Some points:
array([-5, -15, 33, -22, 28, 11, 41, 19, 25, 12, -30, 15, -12, -9, -6, 6, -17, -15,
       -15, -49, -2, 0, 57, 60, -6, -8, 11, -4, 2, -40, -32, 7, -51, -12, -17, 5,
       5, 18, 10, -35, 52, -16])
array([-20, -1, -8, 8, -5, 2, -9, -26, 14, -5, -18, -20, 7, 11, -57, 15, 26, 3,
       33, 16, -5, 25, -1, -11, -63, 4, 3, -50, 26, -37, 29, 13, -50, 19, 9, 14,
       -19, 0, 17, 6, -9, -52])
array([-8, -51, -6, 31, 18, -10, -18, -16, 38, 8, -23, -28, -5, 8, -23, 29, 7, 22,
       -44, 6, -25, -28, 13, 5, 19, -5, 11, -5, -10, -14, 11, -25, 4, -7, 16, -4,
       -66, -32, -18, -27, -15, 7])
array([14, -24, -64, 14, -16, -33, -1, -4, 57, 22, -31, -2, -23, 44, 20, 13, 29, -24,
       10, 10, 7, -73, -28, -30, 9, -9, -31, -3, -1, 32, -20, 28, 25, 40, 5, -1,
       13, 15, 32, -31, 14, -15])
array([23, -40, 32, -14, -4, -25, -42, 3, 18, -9, -15, 18, 10, 6, -16, -14, -25, -58,
       -18, 39, 29, -13, -30, -36, -6, -5, 10, 14, 10, -20, 30, 5, 23, -10, -14, 5,
       -11, -20, 9, 18, -17, -11])
array([41, 22, -4, 14, -17, -14, -14, -39, 36, 19, 19, -22, 27, -32, -13, -8, 20, 25,
       -17, -13, -7, 12, -18, -3, 29, -8, -20, 4, 46, 26, 7, 27, 3, 2, 40, -45,
       21, 5, 18, 1, -21, -8])
array([10, 26, 33, 4, -24, 20, 4, -7, -66, -38, -39, -12, -41, -19, 12, 50, 0, 68,
       -8, 11, -3, -2, -46, -2, 7, -2, -36, 12, -12, -56, -12, -37, 21, 0, -18, 24,
       43, 35, 19, -1, -11, -5])
array([-14, -19, -1, -16, 9, 49, 18, -37, 11, -39, -17, 34, -9, 9, 17, -3, 35, 22,
       16, -34, -24, -7, -6, -45, 4, 3, -17, -84, -22, 7, -29, -9, 17, -6, 4, -3,
       24, -31, -8, 17, -26, -41])
array([6, 10, 14, 41, -18, 20, -5, 1, -37, 49, -23, -8, -45, 24, 10, 31, 30, 14,
       -5, 6, 17, -4, -22, -13, 4, -25, -56, 39, 8, -27, 35, 14, -4, -34, -12, -1,
       8, -39, 22, -16, -12, -6])
array([31, 30, 0, -33, 32, 18, 18, -13, -30, 14, -20, -2, 11, 48, -32, 2, 2, 13,
       -46, 32, 29, 11, 35, 2, -25, 24, -28, -28, 19, -15, -14, 4, 44, -39, -44, 13,
       -16, -15, 3, -40, 28, 34])
array([-3, -19, 9, 46, 23, -8, -37, 7, -6, -7, -3, 9, 17, 11, 13, -38, 13, 23,
       13, -11, 37, -31, 32, -16, -14, -39, -39, 1, 22, 17, -34, -6, -18, -13, 6, -12,
       -13, 16, 25, 30, 14, 39])
array([5, -20, -46, 34, 22, -8, -26, -11, -12, -29, -33, 13, -2, 24, 42, -22, 26, 26,
       -30, 14, 31, 16, -8, 3, 16, 11, 10, 23, 15, 2, -5, 3, -16, 45, -20, -23,
       4, -16, 19, -4, 1, -51])
array([-3, 21, -7, 10, 22, -10, -10, -9, -11, -26, -12, -10, -33, 32, -13, -31, 22, -13,
       -29, -15, -46, -6, -33, -18, -7, -54, -7, 21, 0, -2, 12, 24, -7, -8, -35, -1,
       19, -14, -5, -58, -37, 31])
array([21, -3, 11, -5, 16, -7, -7, 5, -39, 0, -20, -33, -39, -25, -20, -33, 9, -40,
       -9, -21, 27, -11, 57, -9, -11, -1, 17, 27, -19, -5, 22, 18, 38, -12, 19, -25,
       -1, -25, 40, -5, 6, -9])
array([-49, 19, 20, 50, -20, -9, -37, 37, 8, 3, -3, 45, 37, 9, -35, -46, 50, -16,
       7, 21, -26, -6, -28, 23, 32, 27, -6, -18, 6, 18, -6, 0, -5, -20, 22, 2,
       -21, 34, 12, -23, 19, -18])
array([18, 6, 19, -25, 9, -39, -26, -29, -16, -11, -20, -8, -27, 11, 17, -3, 2, 29,
       24, 36, -31, -5, -25, 21, 4, -17, 19, -8, -14, 30, 12, 34, -6, -10, -12, 29,
       22, -42, -47, 11, 35, 5])
array([-13, -5, -22, -6, -44, 5, -6, -24, -26, -32, -2, 28, -13, 4, 17, 21, 3, 4,
       -21, -7, -16, -11, 6, 16, -12, -3, -23, 11, 42, 1, 68, -25, 5, -34, -13, -20,
       11, -5, 9, -32, 23, -7])
array([-9, 1, -17, 0, -3, -25, 9, -11, -7, 15, -7, -10, 3, 25, 11, 18, 3, -24,
       5, -57, -24, 11, -7, -46, 48, 36, -1, 0, -7, -16, 10, 17, 11, 10, -33, 27,
       5, -20, 26, 41, 38, 26])
array([-32, -5, 17, 8, -3, -22, -7, 29, -25, 42, -6, 9, -36, 8, 11, -3, -29, 52,
       -11, -43, 11, 21, 15, -33, -15, 7, 36, 27, 32, -13, -5, 7, 27, -39, 6, 43,
       -29, 16, -6, -26, 16, -37])
array([-31, 11, 27, 9, -9, 40, -12, 0, 28, -22, -44, -24, -15, -14, 14, -31, 4, -22,
       11, -5, 53, 1, -23, -16, -15, 4, 44, 4, 89, 7, 7, 19, -17, 0, 18, 3,
       -13, -32, 11, -27, 16, 28])
array([22, -2, 13, -26, 11, 23, 8, -14, -10, 23, -1, -16, -2, -15, -6, -8, 56, -15,
       -44, -49, -1, -26, -14, -1, -11, -2, 2, 72, 14, 53, -2, -5, -17, -20, -5, 19,
       -22, -32, 30, 47, 11, -28])
array([29, 4, -4, 17, 15, -30, 53, 49, -13, 17, 42, 40, -14, -20, 31, 48, 12, -6,
       -21, -11, -30, 26, 65, 18, -28, 63, 11, 30, 2, 13, -3, 8, 3, 25, 14, 8,
       -42, -20, -9, 26, -17, 67])
array([-9, 3, -10, 11, -8, 7, -29, -4, -17, -48, 12, -27, -6, -2, -16, 2, -36, 8,
       -16, 17, -9, -16, -21, -10, -5, 82, -51, -31, -29, -8, -38, 20, -29, -60, -9, -1,
       7, -36, 4, -34, 14, -22])
array([-12, 16, 13, -51, 11, 8, 1, -23, 45, 42, 7, 45, -22, -42, 5, -40, 3, 34,
       -9, -13, -12, 4, 14, 8, -34, 38, -19, -16, -16, -44, 9, -44, -13, 9, -17, 7,
       -3, -24, 11, -23, 22, 15])
array([-24, -10, -22, -6, -48, -2, -23, -11, 10, 19, -18, 0, -27, 16, -38, 28, 17, 9,
       14, 1, 7, 20, 22, 1, 7, -14, -4, -22, 17, 28, -40, -19, 5, -18, -45, -33,
       42, 7, -13, 6, 0, 13])
array([12, 27, 3, 12, 13, -44, -12, -6, -16, -18, -9, -11, -44, 28, 1, -42, 1, -43,
       -17, -11, 35, 4, -54, 9, 11, 7, -54, -34, 2, 31, 22, -23, -15, 19, 4, -32,
       -20, 10, -16, -6, -15, -16])
array([11, 21, -4, 45, -37, -3, 6, -26, -12, 2, 18, 3, 13, -22, 3, 2, -8, -9,
       16, -6, 31, 15, -25, -11, -19, 3, 19, 24, -43, -16, -18, -26, -2, -1, -8, 10,
       -6, -13, -22, -44, 17, -4])
array([-44, 40, -18, -53, -72, -17, -17, 2, -5, 2, -4, 22, 14, 4, 3, 11, 25, 5,
       -35, 8, 19, -26, 50, 4, 5, -29, -12, -18, 3, -21, -3, 17, 9, 32, 26, 21,
       25, -11, -8, -2, -26, -24])
array([-55, -29, 3, 10, 20, -13, 46, -67, -39, 0, -7, 15, -23, 18, -17, -12, -2, 20,
       -23, 10, 15, -12, -15, 18, 5, -13, 12, -15, 33, -23, -27, 15, -3, -34, 26, -21,
       2, -16, 8, 10, 2, -18])
array([-16, 13, -19, -12, 9, 28, -22, 46, -15, -6, -4, 32, -2, 8, -10, 24, -34, 37,
       10, -4, -29, 29, -25, -39, 5, -3, 7, -2, -51, 19, 12, 7, -19, 37, 27, -66,
       -40, -22, 1, 17, 24, 24])
array([-2, 18, -37, -11, 6, 21, -7, -66, 0, -14, -34, -4, -26, 9, 23, 16, 15, -24,
       -23, 24, -47, 19, 27, -24, 20, 42, -26, 0, -7, -8, -7, -24, -20, -46, 41, 31,
       21, 47, 9, -4, 17, 22])
array([-20, 3, 11, 9, 28, 49, -12, -6, -20, 19, 34, -21, -5, 64, 28, -30, -42, -41,
       16, 15, -10, -1, -2, 55, 7, -3, 9, 2, 1, 12, -6, -35, -1, 8, 10, -3,
       8, 26, 14, -8, 6, -17])
array([-2, -18, -58, 53, -16, -23, 24, 59, -6, 58, -14, -15, 35, -51, 12, -27, 5, -54,
       -1, 18, -15, -34, -54, -15, 9, -23, 3, -63, 13, 21, -4, -10, -15, -9, -4, -23,
       -3, 5, -13, 6, -14, 1])
array([-21, -8, -6, 17, 20, 22, 8, 13, 39, -8, 12, -8, -24, -13, 33, -29, 31, 18,
       -34, 43, 13, -14, 20, -35, 36, -46, -20, 0, 5, -2, 12, 21, 3, -4, -5, 18,
       -7, 35, -10, -8, 51, -31])
There is one direction along which these points spread out most. Take the direction at right angles to it along which they spread out most. Go by this last direction. Where along it does each point below lie, from 0 to 99? 50 is the average, and the first point above lies past it. One standard deviation of the points above along it is 16.
array([-9, 3, -10, 11, -8, 7, -29, -4, -17, -48, 12, -27, -6, -2, -16, 2, -36, 8,
       -16, 17, -9, -16, -21, -10, -5, 82, -51, -31, -29, -8, -38, 20, -29, -60, -9, -1,
       7, -36, 4, -34, 14, -22]) 26
array([29, 4, -4, 17, 15, -30, 53, 49, -13, 17, 42, 40, -14, -20, 31, 48, 12, -6,
       -21, -11, -30, 26, 65, 18, -28, 63, 11, 30, 2, 13, -3, 8, 3, 25, 14, 8,
       -42, -20, -9, 26, -17, 67]) 99
array([-3, -19, 9, 46, 23, -8, -37, 7, -6, -7, -3, 9, 17, 11, 13, -38, 13, 23,
       13, -11, 37, -31, 32, -16, -14, -39, -39, 1, 22, 17, -34, -6, -18, -13, 6, -12,
       -13, 16, 25, 30, 14, 39]) 61
array([18, 6, 19, -25, 9, -39, -26, -29, -16, -11, -20, -8, -27, 11, 17, -3, 2, 29,
       24, 36, -31, -5, -25, 21, 4, -17, 19, -8, -14, 30, 12, 34, -6, -10, -12, 29,
       22, -42, -47, 11, 35, 5]) 39
array([-32, -5, 17, 8, -3, -22, -7, 29, -25, 42, -6, 9, -36, 8, 11, -3, -29, 52,
       -11, -43, 11, 21, 15, -33, -15, 7, 36, 27, 32, -13, -5, 7, 27, -39, 6, 43,
       -29, 16, -6, -26, 16, -37]) 62
array([-21, -8, -6, 17, 20, 22, 8, 13, 39, -8, 12, -8, -24, -13, 33, -29, 31, 18,
       -34, 43, 13, -14, 20, -35, 36, -46, -20, 0, 5, -2, 12, 21, 3, -4, -5, 18,
       -7, 35, -10, -8, 51, -31]) 50
array([-20, -1, -8, 8, -5, 2, -9, -26, 14, -5, -18, -20, 7, 11, -57, 15, 26, 3,
       33, 16, -5, 25, -1, -11, -63, 4, 3, -50, 26, -37, 29, 13, -50, 19, 9, 14,
       -19, 0, 17, 6, -9, -52]) 40
array([14, -24, -64, 14, -16, -33, -1, -4, 57, 22, -31, -2, -23, 44, 20, 13, 29, -24,
       10, 10, 7, -73, -28, -30, 9, -9, -31, -3, -1, 32, -20, 28, 25, 40, 5, -1,
       13, 15, 32, -31, 14, -15]) 48
array([-55, -29, 3, 10, 20, -13, 46, -67, -39, 0, -7, 15, -23, 18, -17, -12, -2, 20,
       -23, 10, 15, -12, -15, 18, 5, -13, 12, -15, 33, -23, -27, 15, -3, -34, 26, -21,
       2, -16, 8, 10, 2, -18]) 38
array([-2, -18, -58, 53, -16, -23, 24, 59, -6, 58, -14, -15, 35, -51, 12, -27, 5, -54,
       -1, 18, -15, -34, -54, -15, 9, -23, 3, -63, 13, 21, -4, -10, -15, -9, -4, -23,
       -3, 5, -13, 6, -14, 1]) 69
array([12, 27, 3, 12, 13, -44, -12, -6, -16, -18, -9, -11, -44, 28, 1, -42, 1, -43,
       -17, -11, 35, 4, -54, 9, 11, 7, -54, -34, 2, 31, 22, -23, -15, 19, 4, -32,
       -20, 10, -16, -6, -15, -16]) 44
array([31, 30, 0, -33, 32, 18, 18, -13, -30, 14, -20, -2, 11, 48, -32, 2, 2, 13,
       -46, 32, 29, 11, 35, 2, -25, 24, -28, -28, 19, -15, -14, 4, 44, -39, -44, 13,
       -16, -15, 3, -40, 28, 34]) 44
